Each row has a name. Each piece below is followed by the name of the row it came from, unless a question asks for something else. Each question is about the rows just above it. Places in a row count from 0.

Columns, left to right: Z K B P
rel: [-29  -5  -1 -52]
zap: [10 -8 -1 21]
tufo: [ 22  -3  12 -19]
Gono: [ 21 -28  24  26]
Is [-5 -1] printed in one of the named rows, side by side and in this order?
yes
[ 21 -28  24]
Gono

Columns, left to right: S M A Y R U V D L
Kaz: [ -4   6 -14   5 -10  -5 -11  14   3]
Fubos: [  1  -3  -4  11  15   2   4 -18   8]
lirus: [ 10  -9  12  28 -21   3   3 -15  -7]
tuk: [ 12  55   6  -6 -25 -30  -3  22  19]
Zuv: [ 42  -7 -36  -2 -32  42 -34  16 -40]
tipu: [ 10  11   1  15  -4 -11   1  -6  -3]
Nuda: [-25   0  28 -13 -19 -20  13 -13  19]
tar: [  0  -2  25  11  -4   7  -9  19 -15]
mifos: [  0 -29 -14 -36  25  19   0  -8  -5]
gipi: [ 16  16  -2  15 -24 -15 -22  19 -14]
Among the named rows, does one hold [-11  14   3] next to each other, in this order?
yes
Is [ 1 15] printed in one of the named rows, side by side and in this order?
yes
Does one of the named rows hold [  6 -14   5] side by side, in this order?
yes
[  0  -2  25  11  -4   7  -9  19 -15]
tar
Which row holds [ 0 -2 25 11 -4]?
tar
Which column holds [-15  -5 -14] top down?
L

Columns, left to right: X E H F
birok: [ 10   0   4 -15]
rupi: [-57  13 -27   2]
Zafe: [ 19 -23 -11  -2]
Among the named rows, does one hold [ 19 -23] next to each other, in this order?
yes
Is [-57  13 -27   1] printed in one of the named rows, side by side and in this order?
no
[10] is at row and place
birok, 0

Columns, left to right: saf rebi bipe goki Sor Kadog mavep situm tunu
gimi: [ -4  18   7  -8 -25  -3   1  -5   2]
pegud: [-22   7   7 -13  30 -31   4   2  -1]
ginum: [-30  -1   5 -12  -4 -17  -5   0 -45]
Rima: [-22   7   7 -13  30 -31   4  14  21]
Beko: [-31 -33  21 -33  43   8  22 -29   9]
dulab: [ -4  18   7  18 -25  -3   1  -5   2]
gused: [-30  -1   5 -12  -4 -17  -5   0   0]
Among the named rows, does one hold [-17  -5] next to each other, in this order?
yes
Among the named rows, does one hold [ 18   7  -8 -25] next to each other, in this order?
yes
Is [  7 -13] printed in one of the named rows, side by side and in this order?
yes
Which column holds this, read top down? [ -3 -31 -17]
Kadog
Does one of the named rows hold [18 -4] side by side, in this order?
no
Print row ginum.
[-30  -1   5 -12  -4 -17  -5   0 -45]
[ 4  2 -1]
pegud

Columns, left to right: T G J C N W Q
zupe: [ 19 -31   4 -30  10  17  39]
patif: [ -6  55   6   5 -28  16 -22]
san: [ 19 -31   4 -35  10  10 -32]
[6] is at row and place
patif, 2
Where in the named rows is [17]?
zupe, 5
[-22] is at row and place
patif, 6
Which column holds [ 55 -31] top down?
G
Print row zupe.
[ 19 -31   4 -30  10  17  39]
[-31   4 -30  10  17  39]
zupe
Row and place of [-35] in the named rows:
san, 3

Columns, left to right: fazu naku loder kirog zod Zot leza fon getiz
Sepe: [25 13 24 11 20 27 33 -5 -4]
vorop: [ 18  24  25 -29 -12 -23  13 -11  -2]
mev: [ 51 -20   9 -15  11   0   9   8  11]
pef: [ -1 -32 -12 -42  26  29  -1   3 -35]
tebin: [-15 -32  16   2  -8 -22  49 -17  13]
Kidev: [ -3 -10 -11 -12 -13 -10  -3   7   9]
gobus: [ 11   4  -1   2  29   8 -17 -28  21]
nibaf: [-15 -32  16   2  -8 -22  49 -17 -33]
maba: [ 21  38  -3 -25  21 -16  10 -17   4]
pon: [ 48 -17 -16 -11 -33 -23   6  10  12]
Which column holds this, read top down? [ 11 -15]
fazu
The row with [-15 -32  16   2  -8 -22  49 -17 -33] is
nibaf

Columns, left to right: pip Lerez gomul kam gozo
fusa: [ 23   0 -33 -46   3]
Nini: [-58 -12  27  36 -14]
fot: [-58 -12   0   2  -7]
Which column holds [36  2] top down?
kam
Print row fusa.
[ 23   0 -33 -46   3]
Which column holds [  3 -14] top down?
gozo

Columns, left to right: sutor zum Vegel gigu zet Roli dor gozus
Niv: [  2 -22   4   6 -27  -8 -14 -18]
zedi: [ -3  -6 -13   4   5  29  13 -11]
dabu: [  2 -35 -14   3   5   7  10  -6]
Does one of the named rows hold [ -6 -14   4] side by side, in this order?
no
Print row Niv.
[  2 -22   4   6 -27  -8 -14 -18]
[-35] is at row and place
dabu, 1
Print row dabu.
[  2 -35 -14   3   5   7  10  -6]

Columns, left to right: magep Fek ratov Sege peki fik
rigad: [-40  25 -17 -10 -38  35]
sedo: [ 43 -21   4   3  41 -36]
gedup: [-44  19   5   2 -41  36]
ler: [ 26  13 -39 -27 -20  22]
gukeg: [ 34   3 -48 -24  29 -20]
vif: [ 40 -24  15   9  39 -35]
Pegip: [-14 -17  61  31  -9   2]
konok: [ -3 -39 -19  34 -26 -25]
vumo: [-43  10  25  13 -39  32]
bido: [ 39  -3 -39 -20  34 -26]
The row with [ -3 -39 -20  34 -26] is
bido
Where in the named rows is [36]?
gedup, 5
Does one of the named rows hold [ 4  3 41] side by side, in this order?
yes
Is [ 40 -24  15] printed in one of the named rows, side by side and in this order?
yes
Where do [ 25  13 -39] appear?
vumo

